A state moves one step at a time under one of 6 hidden systems, and each row is a state written as 26 numbers. Each run below is a few steps of one system.
seq 1, q400:
[[-32 -43  20  -2 -12   2  49 -12 -22  -4  93 -33  -3 -39  14 -11 -19  17
  -12  17  36 -58   9 -24 -33  21]
 [ 21  -2 -55 -15 -59  37  14 -38  -9 -56 -14 -50  48 -20  16  18  -5 -52
   -1 -35  31 -22  11 -14  17  -5]
 [ 36 -26 -39 -41  -6  25 -38  31   5 -26  16 -16 -71 -21  43 -22  -2  -8
   -5  -6 -15  24  19  74   5   5]
 [ 93   3 -16  26  40  11 -20 -19   3 -16  30  -7   8  37 -46  -9 -17  66
  -42  -2 -14 -13 -13  29  30   4]
 [ 15   2  32  24  28  24  38 -30 -20  -4  49   9 -39  22  42  30 -49  26
   16 -42 -12   4 -34 -36 -65 -20]
 [-21  -9 -10  -7 -13  62 -23  -3 -34  -8  -4 -55 -10  -6  -8  19  51  29
   53 -15  29 -23  -5 -66   3 -46]
 [ 15  24 -50   0   5  14 -59 -10  -7   2 -76  18  -3  21  27  15   9 -20
   39 -17 -42  69  19  23  -5 -23]
 [ 10   8  45  24  53 -21 -40  41  28  31 -11  33 -45  38  -2 -20  42  60
   11  35 -19   4 -22  40  34   0]
 [-17  44  30  25  31 -31  39 -24  -4  49 -17  18  40  40 -48   9 -33  20
  -13  -3 -12  26 -40 -62 -24  -5]
 [-99 -17  46   6 -25   4   8   5 -18  40   4  16   7 -35  38  10  20 -20
   50  17  19 -27  11 -46 -28 -17]]
seq 2, q330:
[[ 43  -1 -18  54  27 -78   4 -48 -12 -73   1   1  44  10   4  13   9  -9
  -22  10   3  -2  24  38  -1  38]
 [ 10  34   8 -38 -32 -29 100  14  12 -38  32 -51 -20  19  -2   1 -16 -31
  -27   0  30   1 -25 -14  12  16]
 [-37   1   2 -36 -74  32  -9  10 -41  12  44 -14   8 -48 -14  19 -28 -30
    0  14  19 -45  30   5  57 -26]
 [ 26 -12  -4  30   0  13 -70 -16 -35 -58 -25  15 -35 -31  37  27  -1 -26
    1 -61  -7 -11 -28  35   7 -19]
 [ 56  -7 -23  10  52 -11  -1  -7 -22 -43  45 -68 -43  17 -28 -21  13  70
  -22  -9  15   4 -33  -5 -15  12]
 [ 10  60 -26   7 -27  24  49 -41 -36  21  46 -23  30  43  30  22 -46  37
   23  15  12  17  21 -14  15 -19]
 [-29  20  42  -7 -36  67   1  31  16  33 -15  14 -40   6  58  13  16   3
   37 -17  17 -26 -48  -3  34 -40]
 [  1 -34 -24  -7  31  51 -91  12 -15  39 -30  -6 -12 -22 -54 -20  12  35
    0 -23 -16   9 -19 -22 -13 -26]
 [ 24  -9 -17  57  71 -25 -18 -39  -3  12  11  26   8  36  46  -6  -4  56
   21  10 -24  36  19  18 -60  24]
 [  7  35  15  -1  10  -3  72   9  65  34 -22 -17  30  66   4 -19  31  23
    2  30  19   7 -30 -26  13  15]]
seq 3, q982 (10 x 26):
[[  9  28  25   5   7   6  45 -11  30  -5 -38  -9  45  59 -48  42  38  -8
   35   1  -6   1  -5 -74   2 -31]
 [-16   5  36 -49  -5  -8  33  43  25  -8 -13  18 -46  21 -15  40   8 -57
   43   1 -42  31  29 -30 -25 -38]
 [ -1  10  32  -7  23 -73  -7  27  15 -13 -23  26  19  21 -81  19  28 -25
    3  46 -36  12  39   9  38  -4]
 [ -5  13  22   4  20 -97  53 -11  -9 -45  14  12  -6  10  -8  24 -29 -47
  -12  10 -21  34  18   3 -39  23]
 [-39  -3  13 -10 -18 -74  34  13 -23 -42  39 -37   5 -24  -2   4  39 -19
   10  58  30 -27  43  10  27  25]
 [-10  28 -50 -18 -57 -45  11 -20 -34 -38  -7 -19  26 -28  20   4 -30 -66
  -19   8   9  25  39  50  30  21]
 [ -9 -22   2   5 -13 -38 -40  21 -19 -25  27  15 -36 -46  47 -23  -4 -11
  -22  19  10 -20  13  90  31  34]
 [ 29  -9 -58  23   3 -25 -14 -39 -28 -19  21 -37  32 -25  -2 -45 -32  25
  -66  -3  33  -8 -16  44  15  52]
 [-14 -19 -17  21 -27  42   1 -29 -34   6  63 -16 -13 -37  84 -16 -34  29
   -1 -12  37 -34 -10  19 -12  13]
 [ 12  -6 -44   3 -29  71 -51 -10 -12   7 -25 -40  15 -23  13 -27  22  29
  -12 -27  40 -32 -39  11  49  -7]]
seq 4, q695 (10 x 26):
[[ 56 -22  -6  -6 -40  40  14  -8  43 -63   5  -8  42   3   6  24  21 -33
   -7  -7  17 -72  19  25  53  -6]
 [ 45 -14  -6 -55 -30  28  16  18   0 -43  39  -2 -50 -12 -10  22 -64 -53
  -29 -37 -24   3  10  27  -9 -20]
 [ 37 -29  13  21  14   2 -53 -24 -56 -54  45   4  -9 -26 -51  40 -11  10
   -5 -16 -18 -44  20   1  12 -31]
 [ 22  20 -26  18   1   7   7 -50 -50 -66 -14 -39 -14   5  25  44 -14 -19
   22 -65   5  25 -24 -37 -39 -21]
 [ 11  12 -17 -22   2  39 -26  16 -38 -25  34 -50 -61  16  15  22  39  44
   66  12   0  13  32  -7  12 -43]
 [ 11  76 -42  20 -16  -5 -43 -24 -59   8 -25   1  -4  20  28  12 -33  17
    8  -7  -5  52  -9  45  57 -14]
 [-31  25  32  16  50 -36 -37  26 -39  26 -14  13 -81   7   3  -6   4  40
   15  -6 -20  52 -48  -1 -22 -11]
 [-36  26 -30  37  26 -37  -8 -29 -40  39 -17 -43  40   5 -18 -36  24  63
    1  31  32  27 -20 -32   2  28]
 [-62  21  11   8  -1   3  27   7  24  63 -29  20   4  21  81 -22  19   7
   46  26   9  32  -5 -10 -24  12]
 [-16   2   2 -14  -5   3 -16  49  53  59 -37  -2  16   9 -15 -60  41  23
  -23  43  19 -12 -23  37  62  25]]
seq 5, q435:
[[-13  26   3 -15  21 -66  53  22  18  39  24 -10  -6  30 -13 -39 -10  23
  -19  64  -5  41  19  21  -2  40]
 [-53  36  23 -25 -69  14  39  18  -9  51  24  -7  19 -19   3 -13 -29 -12
  -19  24  39 -31 -21   0  65  -2]
 [-51 -19  14 -18 -30 -27   2   9 -13 -15 -36   0 -10 -59  -6 -12 -24 -78
  -36 -45  12  -3 -47 -16 -24  14]
 [ -8 -76 -21  15  10 -39 -32 -10   8 -25   3   7  34 -53  -2 -33  18 -18
  -24  26   5 -30  46  40 -23  53]
 [ 69   3 -35   2 -12 -19  59 -29  36 -40  35 -12  46  28   7  -8 -29  -8
  -46  16   8 -14  25  42  20  39]
 [ 34 -19   7 -51 -25  59  27  27   3  -7  76 -27 -56  -7  -5  -5 -47  10
  -35 -18   9 -31 -21  16  11 -15]
 [  8 -38 -10   4 -17  59 -49 -32 -34  -6   2   4  21 -36 -40  22 -34 -19
   -8 -56  -5 -34 -11 -36 -18 -38]
 [ 43 -39 -10  42  39  -7 -26 -37 -12 -77  -3   8 -13   0  41  34  21  -5
   29 -35 -19  -5  21  12 -51  -2]
 [ 75  -7 -42  -4  38  25  -3  -1  31 -17  15 -38   3  55 -21 -10  42  62
   19  26 -11  12  37  10  10  -3]
 [ 26  61  -1 -15  -8  44  12  -4 -21  37  28   7 -29  55   3  31 -53  31
   24  -7 -27  38  -3  -2  19 -51]]
seq 6, q330, 10 rows:
[[ 19 -25 -34  38 -21  40 -20 -67  -5 -18 -18  24  72 -10  44  29 -14 -29
   20 -29  -3 -20  32   1 -21  -4]
 [ 50 -39   7 -31  22  23  25  42  69 -45  13 -31 -64  22  30 -17  47   5
    0  -9   4 -11 -16  18 -19   8]
 [ 42   9 -21 -26  -5  23  -6  -5  -4  26  37   1  37  29 -83  12 -38  18
  -12  33 -32   1  55   0  33 -25]
 [ -8   8  73  34   5  -3  21 -11   0 -13  15  68 -25  19  55  58 -25 -24
   34 -23 -26 -19  -7   1 -24 -29]
 [-10 -32  22 -14  18  12  -3  21  14 -20 -23 -48  -4  -6 -70   2  71   7
   13  -9  19 -35 -26 -76   0 -20]
 [-13  -2 -50 -20   3  -8 -16 -24 -43  -1  13 -13  -2  -2  11  16 -20  -9
   46  18 -36  61  78  -7 -51 -12]
 [  3  44  35  23  11 -43   4  30  24 -21 -23  17 -23  38  43  12  60  11
   26  36   3  -3  -4  48  68   4]
 [-23  36   5 -36   0 -20   0  20 -24  35 -29 -16 -11  -1 -88 -10 -38 -17
  -40 -19 -14  46 -46 -42   6 -17]
 [-74 -21  20  42   1 -40 -17 -23 -54  22  32  23   9 -49  43  -5  -9  10
   20  23  14 -18  23   1 -26  19]
 [ 13  16 -46  15  -5 -14  -1 -14  23 -38 -86 -42  28   9  23 -22  54 -22
   -8 -25  37  19 -46   0  16  27]]
seq 7, q982, 10 rows:
[[ 40   1  -9 -39  -8  34   3   6  32  38  -4  40  23  26 -55   7 -74 -31
  -30 -14 -51  22  15   6  -6 -23]
 [ -7 -24  98  47  39 -20   0  13  14  -7  20  62 -10   3 -18  31  14  10
    2  -1 -14 -60 -31 -18  -7 -12]
 [ 24 -22 -21 -16  11 -11  42 -27   2 -55  -7 -59  33   7 -59  17  17 -27
   -3 -22   9  -2   5 -76 -43   0]
 [ -6  -3  17 -25 -26  22  16   6  -4 -20  39  15 -14  12  35  53  10 -20
   72  33 -24  -8  85   8   4 -42]
 [ 41  49   6   5  -2 -46 -22  18  -1 -53 -51  -1 -12  24 -37  19  22 -31
  -19  -6 -12  17 -24  39  80  -6]
 [ -2 -17   8 -20  37 -54   2  11 -41 -12  62  -2 -59 -22 -31  -7 -52   4
  -26   6 -32  31  19  12 -51  12]
 [-30  20   0  60   5 -57   0 -44 -55 -17  16 -18  53  -6   9  11  29  33
   19  35  33 -25  19  -8  28  15]
 [-14  22 -51 -23 -34  -5  19  -6 -27 -47 -21 -52 -33 -15  70  -1  -1 -43
   15 -28  25  44 -12  11 -17  11]
 [-10 -10 -29 -27 -12  12 -60  37  -7  37  12  -5 -17 -20   5 -40  19  28
    0  54   1   7  39  69  59   8]
 [ 24  36 -19  46  12 -25 -13 -37 -12  28 -23  31  28   9  19 -26 -63  15
  -58 -25  -1  30 -55  42   5  32]]
seq 8, q400 (10 x 26):
[[  10   37  -28   10  -37   -7  -22  -11  -23  -27  -49  -35   17  -21
   -11  -13    3  -21  -45  -34   37   -9  -62   21   74   12]
 [  -6  -26  -33    4   29  -21  -39   -5  -27   17   13    2  -40  -40
    25  -49  -45   16  -38  -12  -10   40  -14   43  -56   40]
 [  34  -21  -15   59   22   10    1  -43   11   -9   18  -25   57   10
    15  -24   23   64  -20    5   44  -52  -27    2   10   34]
 [   2   14  -30  -19  -20   51   50  -15   20   16  -11  -26  -13   16
    68  -17  -36  -10    0  -45   16   31  -43  -22  -49    4]
 [  -1  -37  -30  -24  -18   90  -59   19    5   51   11  -20    1  -20
    -6  -30   18   42   14   10   10  -32   13    8   30  -18]
 [  67  -17  -12   13   27   34  -27  -20   53   -1  -58   51   29   33
    -3   12  -19  -21  -15  -46  -42   13  -14    9  -27  -11]
 [   6  -44   42  -16   51   25   21   41   49   24   39   -2  -47   27
    -5  -14   35   48   28   23  -16  -13    6  -25  -46   -4]
 [  16   25   -5   -5  -18   36   33  -28   14   20  -13   -3   67   52
   -45   43   -4   -3   32    9  -14    0   36  -60   10  -40]
 [ -36   -8   52  -32  -25   22  -10   46   14    3   -7   46  -53  -10
    32   36    8  -53   51    0  -31    0   24    6    3  -46]
 [  11   -8   14  -16   24  -38  -36   30    8  -13  -35   -5   12    6
  -116    7   41  -13  -13   25  -22    4   16  -12   39  -12]]
seq 9, q435, 10 rows:
[[ -9 -31  18  22  -6 -72  -1 -15 -27 -74  18   0  24 -44 -13  20  19 -41
  -13  19  12 -49  36  20  15  26]
 [ 43  -8 -39 -32  -4 -45  46  -5  -9 -63  48 -69   5  -1 -37 -13   2  -6
  -35  25  18  -1  35  14  10  37]
 [ 19  14 -40 -45 -48  29  -1  -4 -53 -10  72 -42 -23 -24 -10  -1 -55   8
  -22   6  12  -3  26  34  39 -12]
 [ 24   7 -23  13 -20  20 -45 -27 -61 -49  -3 -23 -16 -34  -9  17 -30 -11
  -29 -61  16 -16 -49   6  27 -19]
 [ 35 -37 -35  39  57 -13 -54 -35 -45 -41   8 -30 -21 -21   6 -13   7  43
  -10 -32   0  12 -15   3 -54  19]
 [ 50  12 -64  34  20  32  -5 -50  -9  -2  21 -37  32  37  46 -14  11  72
   18  12  14  11  16  16  -3  13]
 [ 39  47 -29  -9   3  64   5   3  10  20 -10 -21 -45  50  52  -9 -19  39
   11 -34   0  43 -49  12   7 -19]
 [-12  -6   8  14  26  63 -67   9   0  64 -38  33 -21   0   5 -13  -4  39
   13 -35 -17  12 -54 -17 -15 -30]
 [-18  -1  25  69  46 -10 -17 -34  19  27 -52  53  38  28  40   9  19  18
   33 -13 -16   8 -24 -22 -47   7]
 [ -6  -6  20   7  32  -1  47  24  71  28 -19   7   0  52  46 -20  57  26
   40  32   3   8   3 -11 -24  18]]
seq 10, q695:
[[-18  -8   7 -28  -9 -86  28  24 -18 -64  18 -17 -42 -32   6   2  -4 -61
  -23  12   2  17  19  30  -7  29]
 [-28 -28   2  20 -13 -57  -1 -11 -50 -59  53 -27  -5 -53  23   2  18 -11
    0  28  32 -42  35  27  15  29]
 [-29  -5 -19   9 -44 -10   7 -16 -34 -53  10 -31 -22 -50  88  -2   1 -37
    4 -23  47 -19 -11  28  -1  24]
 [ -3 -37 -24 -13 -13  30 -36  16 -29 -19  46 -38 -58 -49  54 -29  12  25
   -4   0  33 -27  -2  50  11   9]
 [ 21  -7 -33  34  -3  29 -37 -38 -42   6  32  -5  -8 -27  61 -20 -48  40
  -27 -30  23 -13 -33  48  -1  18]
 [  3 -19  19  23  24  59 -21  -4 -16  21  28  -9 -54 -10  44 -14 -13  59
    1 -45  21 -23 -70 -16 -30 -11]
 [  9   0 -37   4  -1  83 -25 -31 -17  57  11 -36  21   6  -3 -29 -17  66
    0 -22  23  -9 -36 -32  -3 -15]
 [ 13   7  -5   7  15  81 -29  -9  22  72 -21  40   1  38  26  -1 -24  39
   28 -28 -27  18 -20 -13 -25 -37]
 [ 43  16   3   2  39  41 -21  14  40  50 -39  12  10  56 -59 -15   7  49
  -13 -10 -25  18 -46 -18  16 -23]
 [  9  25  11  -3  30   0  32  -9  22  60 -10  29  34  57 -55   6 -37  20
   -4   9 -39  40   3 -46 -34 -16]]
seq 11, q298, 10 rows:
[[  6 -51 -10   4  18  10 -43  11 -11   1  63 -13 -12 -18   4 -25  30  58
   15  55   6 -38  60  43  15  12]
 [ 61  49 -22  39  -3  19   9 -56  -7 -14 -28  12  40  44  14  27 -48   3
  -23 -49  -4  12 -46   3  16 -13]
 [-11 -52   0 -47  10  28   0  44   6  -2  50 -30 -89 -29  28 -31  -1  10
    0  -7  -1  -4  -4   8 -48   6]
 [ 18  -7 -24  35  14  40 -50 -41  -4  35 -34  -2  82  16 -48   2  18  43
   10  -1  -1 -16   5 -40  14 -20]
 [ 14   5   7   6  19  -7  21   5  25 -24 -17  25 -56  23  89  15  -7 -27
   29 -28 -26  43  -8  25 -58   3]
 [  1  -1   2 -25  15  29  -6  41  26  36   1 -49  -7  20 -59 -39  53  60
   -6  33  21 -15 -26 -24  46 -10]
 [-21  16  16  12   0   1  13 -31   1  52 -10  67  34  22  19  29 -65 -27
   23  -6 -45  36  24 -17 -50 -17]
 [-37  -9  51   1  -3  -3   6  48  16 -23 -18 -23 -49 -13  31  -6  78  -4
   18  -1  36 -45 -53 -13  25  -4]
 [ -4  12 -40 -29   4 -36  14  -9  10  28 -42 -10  62  14 -79 -16 -20 -26
  -22  21 -27  53  31 -30 -15  11]
 [-26   4  57  24 -10 -25  16  17   2 -10  42  45 -20   4  74  25  19  -5
   41  40  -1 -38  33  44  29  -2]]
seq 12, q298:
[[-41  44  -3 -54 -41  30  31  22 -23  32   6 -12 -45   6  31  19 -34 -26
   39  -9 -11  49   5 -23 -13 -37]
 [-68   5  19  -3 -10  -3 -74  32 -36  42 -43   7 -15 -36 -30 -12  39   3
   17  13   7  -1 -19 -10  42 -22]
 [-29  30  -8  41  38 -95   0 -27 -24   6 -57  20  23   3   1 -12  -8 -17
  -19   3  -9  57 -23   4 -33  39]
 [-33  16   8   1 -10 -43  67  12   2   3  41 -47  -3   4  43 -33  29  29
   -2  57  51 -13   1  16  22  47]
 [-20  33 -34 -26 -73  29  31 -20   0  46  -3  -7  66 -10   1 -14 -54 -37
  -26   9  23  -5   6   4  45   2]
 [-29 -45  14  -4 -30   0 -45  24   8   1  -9  42 -15 -64  39 -16  -9 -52
  -22  -8   0 -35   2  62  14  15]
 [ 47 -30 -17  33  36 -43 -22 -19  26 -30 -30  -5  53  -7 -53 -31  20   4
  -64  -3  10 -22 -26  20  15  46]
 [ 55 -30  -7   7  16  -6  66 -27  34 -28  71   5  15  27  38   3 -35   7
  -12  17  -7 -15  44  25 -39  33]
 [ 44 -11   2 -24 -45  91  17   2  25 -17  33 -24   5   7   1  18   0   6
   -3 -20  22 -67 -11  -5  51 -34]
 [ 29 -47 -16 -31   6  45 -54   6   6  -5 -23  34 -20 -22 -36  17 -34 -43
   -6 -47 -51  13  20   1 -41 -33]]

Name the system that made each run.
seq 13 (2 x 26):
[[ 28  33  -4 -15 -29   1  57 -14  44   6 -17  13  71  56 -26  32  -6 -34
   15  30 -19   6  50 -10  34 -14]
 [ -2   8  49 -42 -15 -29  12  51  32 -16 -25  37 -20  11 -49  34   0 -71
    4   9 -43   9  24  10  27 -28]]
 => q695
seq 14, 2 rows:
[[ 12  44  33 -15 -37   9  70  10  33 -24  -4 -21  24  44 -21  29  25 -22
    3   6  30 -39 -23 -24  69 -23]
 [-44 -23  22 -60   0 -11  -2  44 -29   9  18  -7 -70 -33 -42   2 -25 -35
    2 -10 -26  30   5 -34 -48 -23]]
 => q435
seq 15 (2 x 26):
[[  3 -14 -67 -32 -35  -8  10 -16 -29 -22  13 -71  12 -47 -18 -40 -25 -26
  -53 -15  40   5 -13   6   2  36]
 [ 13 -34 -52  21 -15  17 -49 -34 -24   3  34  10  40 -32  39 -15 -23  15
   -3  21   2 -19  62  66  11  21]]
 => q298
seq 16:
[[ 31  19 -65 -19  -9 -23   6  -1  25 -27 -37 -41  33  26  11 -16  47 -12
   12  39   6  37  51  37  30  29]
 [  6  31  31  -6  -2 -54  29  31   7  -6  36  43 -41  20  42  10 -31 -20
   -3  35 -26  18  25  73  26  14]]
 => q695
seq 17, 2 rows:
[[ -4  -8 -13 -35 -13  32  32  28  32   7  14 -61  21  22 -33 -15  65  31
   30  47  29 -29  30 -38  30  -6]
 [ -3  23 -21 -29 -29  28 -29   6 -11  30 -21  45 -10  11  17  29 -46 -41
   34  -3 -52  54  45  26   0 -40]]
 => q330
seq 18, 2 rows:
[[ -1  10 -14  -9  28  -1 -15   0 -69 -24  50 -57 -69   2 -10  12   7  52
   37   1  -2  31   9 -25 -23 -24]
 [-20  64 -30  43 -15  -2 -28 -43 -66  11 -16  -9  17  14  49  22  -1  35
   47   4  14  25   2   7  34 -20]]
 => q695
seq 19:
[[  6  -7   1  13  34   0 -46   8  38  35 -49  72  10  32  23   2  11  -7
   35  17 -56  39  41  35 -17  -6]
 [  3   7  68   7  36 -20  37  42  61  29 -12  25  -1  48 -36  -4  43  26
    0  34  -4 -21 -29 -19  21  -3]]
 => q400
seq 20:
[[ 11  13 -42  -1   6 -22 -25  -4   1 -24 -85  -9  -6  -8   4 -14  -6 -47
  -26 -55  -4  57 -52   7 -21  20]
 [ -7 -31 -14  16  41 -11 -28  13   0  40  41 -10 -19  -6  25 -56  19  75
    0  55   8   2  20  42  -9  39]]
 => q400
seq 21:
[[  8  38 -19  24 -42 -39  15 -28 -16 -48  -6 -13  57   9  18  23  20 -26
    7  33  25 -20  39  43  78  12]
 [ 26  25 -19 -41 -36 -24  16  17 -16 -26  33 -10 -39 -17  -2 -10 -62 -37
  -56  -2  -2  17  -3  68  41  12]]
 => q298
seq 22 (2 x 26):
[[ 35 -49  -9  -4  16  59 -19  17  43   5  24 -27  16  12 -22 -22  61  54
   11  29  17 -59  18   2  27  -3]
 [ 56  40 -14  -5 -20  54  32 -31  12  10   0  15  23  48   5  30 -72 -11
  -10 -45 -20  18 -26  -7  -2 -31]]
 => q982
seq 23:
[[ 15  24  12  15 -10 -41  78 -17 -13 -44  50 -54  12  16   2  -1   5  19
  -29  18  50 -38 -24  -9  25  31]
 [ -8  -5 -45 -55 -70  41  30 -15 -24   7  48 -34  26 -29   1   2 -59 -40
   -9   1  12  -4  45  -5   3  -5]]
 => q298
seq 24:
[[-47  17   5   0 -42 -31 -15  19  -5  31 -16  42  -6 -34  55 -20 -26 -42
  -20  19   4   2  -1  76  43  25]
 [  7 -18  17  10   9 -46  13  10  39  -5 -30  -1  27 -20 -40 -43  -1 -21
  -79  -9  25 -31 -60  13  22  51]]
 => q435
seq 25:
[[-31 -16 -42 -64 -31  49 -33  43 -10  25 -16 -42 -58 -40  15 -38   1 -14
    1 -16   9  31 -14  10  -7  -9]
 [ 30 -31 -31  40  34   9 -77 -28 -15  29  17  33  20  -8  12 -27 -17  54
  -13  18 -19   0  27  63   2  20]]
 => q695
seq 26, 2 rows:
[[ 13  40 -51  45   3 -12  15 -69 -46 -15  -8 -20  32  20  53  11 -40  11
    4 -32  11  43 -18 -10 -36  13]
 [-19  14   6 -20 -19  33  41  35  25  19  23 -48 -36   9  61 -41  34  34
    4  17  53 -20 -38  11  32  14]]
 => q330
seq 27, 2 rows:
[[ 29  15  20   2  49   8   3   7 -23 -21  46  -7 -77  44  21  34   5  47
   54   1 -33  29  15  -9 -37 -34]
 [ -9  38 -10   0  -6  45 -30  -3 -19  28 -32 -29  18  33 -33  21  47  41
   54   9   7   6  -3 -44  44 -51]]
 => q435
seq 28 (2 x 26):
[[-44 -13  50  31 -28   2  36 -12  38  17 -22  26  65 -10  26   3  21 -28
    0   4  33 -68 -27 -24  13  13]
 [  0 -32 -11 -44 -29 -19  39  22  63 -30 -43  -8  31 -11 -13 -13  19 -89
  -23   1   2   2  18   2  -7  30]]
 => q298
